[[153 145 116]
 [157 144 111]
 [151 131 116]]
->
[[153 145]
 [157 144]
 [151 131]]

[[136 131 126 136]
 [134 130 124 128]
 [121 126 112 100]
 [135 129 105 111]]
->
[[136 131]
 [134 130]
 [121 126]]

[[129 132 148 155 108]
 [121 133 135 127 132]
 [122 107 118 105 154]]
->
[[129 132]
 [121 133]
 [122 107]]

[[123 157 117 104 144]
 [118 130 129 128 128]
 [139 127 129 126 127]]
->
[[123 157]
 [118 130]
 [139 127]]

[[122 132 132 129 129]
 [117 116 124 123 136]
 [124 127 107 150 129]]
->
[[122 132]
 [117 116]
 [124 127]]

[[128 108]
 [130 108]
 [130 107]
 [131 107]
 [127 102]]
->
[[128 108]
 [130 108]
 [130 107]]

[[110 135 143 118 118]
 [105 136 146 116 117]
 [138 120 120 136 138]
 [148 125  99 134 140]
 [121 135 117 119 128]]
->
[[110 135]
 [105 136]
 [138 120]]

[[149 149 153 119]
 [112 114 100 143]
 [110 109 100 142]
 [152 109 122 107]
 [104 142 117 141]]
->
[[149 149]
 [112 114]
 [110 109]]

[[127 154 114 114]
 [127 152 115 117]
 [135 118 135 148]]
->
[[127 154]
 [127 152]
 [135 118]]
---
[[130 121 148 141 144 126 129 137 139 136 134 135]
 [133 123 137 133 133 142 131 131 146 136 133 136]
 [122 128 118 121 142 136 139 125 140 148 131 136]
 [135 119 149 140 142 126 130 138 145 139 135 136]]
->
[[135 119 149 140 142 126 130 138 145 139 135 136]
 [130 121 148 141 144 126 129 137 139 136 134 135]
 [133 123 137 133 133 142 131 131 146 136 133 136]
 [122 128 118 121 142 136 139 125 140 148 131 136]]

[[133 120 106 125 132 112 132]
 [136 118 133 124 133 135 115]
 [123 135 142 128 123 140 125]
 [126 121 122 123 125 122 122]]
->
[[136 118 133 124 133 135 115]
 [133 120 106 125 132 112 132]
 [126 121 122 123 125 122 122]
 [123 135 142 128 123 140 125]]

[[117 140 114 125 116 107 118 122]
 [125 121 109 110 125 101 123 119]
 [125 155 128 101 127 142 118 110]]
->
[[125 121 109 110 125 101 123 119]
 [117 140 114 125 116 107 118 122]
 [125 155 128 101 127 142 118 110]]

[[101 138]
 [125 141]
 [123 132]
 [129 112]]
->
[[129 112]
 [123 132]
 [101 138]
 [125 141]]

[[128 153 121 115 121 119 133 140 118 144 125 136 102 118 142]
 [126 134 101 119 122 152 129 116 152 112 151 104 117 100 115]]
->
[[126 134 101 119 122 152 129 116 152 112 151 104 117 100 115]
 [128 153 121 115 121 119 133 140 118 144 125 136 102 118 142]]

[[114 113 122 123 136 142 128 126 139 134 133 153 117 148 124]
 [149 111 133 118 120 124 145 113 153 119 121 120 148 115 150]]
->
[[149 111 133 118 120 124 145 113 153 119 121 120 148 115 150]
 [114 113 122 123 136 142 128 126 139 134 133 153 117 148 124]]

[[146 115 146 147 124 136]
 [112 142 107 120 153 106]
 [133 114 122 119 125 120]]
->
[[133 114 122 119 125 120]
 [146 115 146 147 124 136]
 [112 142 107 120 153 106]]
